In the data rows, the value 500 means zero.
Some points, each followed by its number:
436 276 505 426 544 507 363 546 446 534 490 571 557 504 565 487 557 634 466 457 474 492 278 451 530 525 409 628 296 435 470 578 0
509 573 387 702 565 339 537 577 560 453 602 496 624 696 565 599 476 418 604 626 499 484 482 451 491 526 440 419 412 705 596 528 1
482 591 315 361 599 396 675 648 440 518 452 412 348 270 470 518 474 280 341 401 394 423 510 549 525 549 130 424 453 495 357 163 2
536 391 662 552 584 441 582 577 536 453 482 358 624 498 586 510 533 579 604 473 499 573 482 350 455 415 597 556 710 498 458 360 3
536 472 330 277 428 578 601 395 479 453 402 140 470 587 448 599 476 600 346 255 388 484 562 487 686 649 533 463 523 417 458 578 4
348 524 549 583 507 608 745 342 536 337 468 438 509 526 501 498 633 537 541 374 385 301 501 281 461 677 685 647 673 703 792 769 5
398 552 649 615 428 557 480 258 479 570 513 553 434 524 515 510 507 619 483 667 433 510 539 545 571 415 507 667 645 555 276 555 6
632 625 569 357 521 396 561 613 443 489 513 278 434 431 266 617 533 418 403 335 331 510 602 568 455 459 507 362 274 360 414 461 7
509 445 560 607 567 392 587 480 545 363 541 549 562 520 498 554 536 462 399 517 542 635 401 482 544 568 555 552 571 573 545 548 8
398 573 662 139 326 396 343 338 479 591 513 702 572 498 484 536 476 555 564 574 499 606 583 589 353 459 440 419 549 462 458 360 9
509 472 696 495 384 507 444 395 261 520 539 460 470 467 347 443 557 529 637 610 433 573 650 625 353 459 533 580 549 417 458 578 10
341 391 588 357 108 121 444 556 755 738 740 851 390 249 129 399 121 361 346 436 825 759 539 736 789 576 705 556 274 417 615 651 11
442 679 330 526 584 339 675 506 399 489 562 496 390 329 565 399 507 361 541 626 469 372 512 736 522 495 396 143 412 360 414 360 12
593 394 478 536 400 434 414 638 629 540 496 581 547 542 513 486 551 423 493 273 430 458 433 487 514 592 446 692 468 507 530 633 13
473 433 433 486 468 725 509 592 652 823 675 632 754 533 515 540 357 465 612 724 639 536 634 545 603 420 664 640 589 696 628 699 14
469 607 523 671 459 516 575 488 609 551 590 466 622 586 573 565 528 587 635 441 576 487 544 474 466 546 628 534 483 662 424 481 15
407 560 490 282 583 429 460 654 399 424 523 493 503 428 482 477 471 552 256 550 508 419 674 573 522 654 442 463 483 292 464 408 16
398 538 487 307 567 443 432 648 399 405 487 481 496 433 501 490 496 569 285 545 492 410 661 548 526 654 445 463 502 298 466 434 17
530 463 557 557 478 552 480 398 349 288 505 601 660 540 491 613 513 637 622 759 524 575 514 520 293 420 542 506 555 583 591 497 18
534 619 258 514 541 489 582 551 474 487 601 374 527 493 497 412 474 423 561 444 471 528 467 511 493 619 527 550 536 408 455 367 19
607 651 546 379 336 674 644 347 582 418 455 606 576 605 458 514 353 431 461 499 442 612 539 485 360 642 453 169 160 476 360 420 20
673 391 685 615 618 441 561 613 560 489 402 496 501 329 484 510 557 498 564 335 469 453 562 451 548 552 339 601 674 555 632 618 21
509 436 569 615 565 396 601 476 560 352 539 553 572 524 515 560 533 462 403 530 549 648 401 487 548 576 557 556 572 578 551 555 22
479 503 498 414 521 507 480 440 261 756 513 664 624 587 404 536 476 361 483 679 622 533 602 545 629 358 507 143 412 360 494 360 23
509 391 674 690 384 534 343 338 399 489 635 576 591 431 638 617 644 555 637 655 469 606 539 568 455 415 396 530 612 578 494 528 24
341 472 716 526 464 396 262 395 399 489 513 496 572 568 541 536 507 498 585 610 526 573 512 451 522 459 630 637 710 528 525 599 25
479 592 330 357 602 396 687 658 443 520 446 415 333 249 484 536 476 280 346 392 388 417 512 545 522 552 121 419 456 498 357 142 26
509 452 628 662 612 355 618 546 579 465 280 362 484 462 484 568 476 496 597 521 379 514 280 499 437 532 530 494 635 624 580 583 27
632 391 330 357 545 396 618 556 342 610 264 460 470 387 484 510 258 555 403 473 589 484 583 545 611 552 339 530 492 280 139 555 28
536 436 387 357 521 683 480 629 581 627 664 460 333 387 129 443 339 361 128 335 718 648 787 682 673 495 533 419 412 142 551 497 29
509 503 569 357 246 477 400 629 510 815 620 597 527 387 448 342 339 418 265 610 708 635 688 589 644 358 507 419 354 528 525 578 30
559 334 725 526 428 477 262 506 443 520 539 553 591 329 515 443 476 462 604 610 606 533 401 625 491 597 440 653 630 417 458 555 31
532 501 344 490 258 468 504 356 349 422 351 292 140 577 674 556 706 697 542 143 137 369 287 364 594 573 671 497 668 688 565 715 32
523 494 588 533 495 448 277 347 539 746 649 600 618 641 424 152 278 297 463 578 678 639 644 526 357 352 454 293 434 309 577 464 33
Which point above is nearest to each new point by angle? Its number follows each.
624 615 557 361 530 421 550 604 436 484 496 269 422 444 290 625 542 446 415 339 326 497 579 539 455 456 505 386 290 369 434 466 7
632 529 387 277 326 671 511 556 617 520 635 415 333 329 448 479 339 498 346 436 499 453 512 589 659 552 507 362 412 417 414 461 29
559 391 635 632 646 441 511 644 581 520 446 553 551 431 586 599 630 619 541 593 499 417 344 407 491 415 533 681 687 528 551 360 3
449 429 515 424 634 445 150 480 491 365 348 556 550 544 484 578 512 558 561 467 391 453 433 491 416 588 267 604 372 464 455 623 0
530 602 267 530 534 487 582 546 465 495 580 353 521 493 479 414 484 440 570 441 466 514 476 514 500 593 538 570 553 435 475 369 19
521 413 664 674 391 525 347 355 395 489 625 575 580 419 627 598 628 546 612 633 473 594 530 572 466 422 405 519 590 564 492 524 24
521 495 570 370 260 490 416 610 503 791 596 581 529 383 457 348 342 421 289 592 683 623 651 592 641 377 520 432 370 528 532 575 30
498 564 437 621 525 535 664 531 599 456 625 504 599 577 686 579 535 579 627 487 517 539 450 412 491 375 675 507 419 590 542 631 15
352 584 605 601 262 512 653 404 489 365 596 493 634 591 557 593 558 597 719 719 544 587 487 445 289 158 595 504 615 673 631 296 18
707 334 431 552 602 507 262 120 536 773 664 802 709 674 448 399 396 361 621 610 718 759 539 669 273 576 533 637 354 280 458 360 33
398 391 588 459 521 477 343 658 536 520 482 415 434 431 515 536 533 579 541 530 526 533 401 407 548 495 476 694 274 555 458 417 0
442 436 524 414 646 441 125 476 479 352 344 576 572 548 484 581 507 555 564 473 388 453 445 487 410 597 258 601 354 462 458 618 0
341 503 548 575 495 597 747 338 536 352 482 460 527 524 484 479 630 529 541 392 388 315 512 269 455 677 705 667 674 716 807 781 5
482 501 501 499 636 354 277 395 395 475 409 578 483 501 654 454 532 583 621 521 473 386 450 518 571 519 353 574 367 301 426 573 0
345 570 606 603 264 496 632 406 481 361 592 496 638 586 567 598 551 597 724 727 548 596 458 454 293 158 591 504 610 671 617 288 18
599 711 621 357 495 578 618 629 342 271 482 576 252 498 404 536 557 529 403 473 388 453 512 669 592 495 507 362 354 462 458 497 7
593 644 542 357 312 664 639 367 597 441 469 622 550 581 436 493 324 409 447 507 457 634 555 501 378 651 462 153 162 468 371 430 20
407 401 580 461 515 471 337 646 518 525 484 432 444 443 507 527 524 571 531 531 522 533 409 426 550 493 462 672 286 546 437 413 0
123 690 467 526 646 683 444 596 342 409 402 496 390 734 783 746 821 529 564 530 499 235 264 132 135 277 614 790 836 836 778 555 5
536 610 249 526 545 477 582 556 479 489 602 358 527 498 484 399 476 418 564 436 469 533 482 518 491 616 533 556 549 417 458 360 19
599 436 588 596 428 659 480 556 510 271 402 678 501 467 404 536 476 555 604 574 499 453 635 451 522 633 578 619 612 528 458 417 18
482 510 500 434 515 496 480 440 267 742 520 667 632 587 419 536 471 379 496 683 616 530 596 547 617 352 509 167 427 382 505 377 23
599 391 467 526 384 441 400 644 633 546 513 597 551 548 515 479 557 418 483 255 433 453 445 487 522 597 440 706 456 498 525 635 13
362 570 611 590 264 526 653 404 470 356 589 493 627 587 557 591 549 597 726 719 544 600 476 454 282 170 602 506 619 679 637 306 18
479 436 524 690 428 659 662 338 560 409 344 278 333 467 541 510 440 418 652 436 388 372 512 518 491 649 658 619 630 680 575 736 5
536 472 588 526 495 441 262 338 536 765 650 597 608 635 404 123 258 280 447 574 687 648 650 545 353 358 440 281 412 280 575 461 33
479 436 431 495 464 752 511 596 674 845 689 633 769 548 515 536 339 462 637 739 651 533 635 545 611 415 683 653 593 716 648 716 14
341 472 588 615 246 578 618 395 479 489 344 358 591 249 404 510 440 361 514 436 499  97 562 487 629 633 725 463 699 727 752 830 5
487 522 510 505 642 334 274 392 399 502 425 592 481 513 658 451 524 571 629 522 489 393 456 502 576 509 333 569 369 302 426 576 0
626 636 550 370 339 681 644 354 574 400 439 599 541 602 441 511 350 425 450 505 433 605 547 485 370 650 449 175 164 474 371 420 20
479 503 498 495 646 339 262 395 399 489 402 576 470 498 666 443 533 579 621 503 469 372 445 518 592 526 339 580 354 280 414 578 0
442 254 498 414 565 507 343 556 443 546 482 576 551 498 565 479 557 636 447 436 469 484 264 451 548 552 396 637 274 417 458 599 0
601 690 613 378 478 578 625 621 351 288 473 571 257 493 413 530 549 532 408 470 379 455 510 665 592 497 521 373 369 478 462 509 7
442 334 330 495 565 477 480 644 342 591 446 496 501 249 586 399 507 529 483 530 589 372 539 518 410 495 339 463 354 417 357 599 28
707 254 588 615 428 725 618 395 479 352 482 526 434 524 484 399 440 498 564 473 331 235 445 625 659 576 644 681 572 578 648 555 5
505 459 651 690 498 636 575 630 536 466 417 362 403 655 538 542 483 529 573 351 398 453 578 403 486 638 618 585 584 545 537 573 5
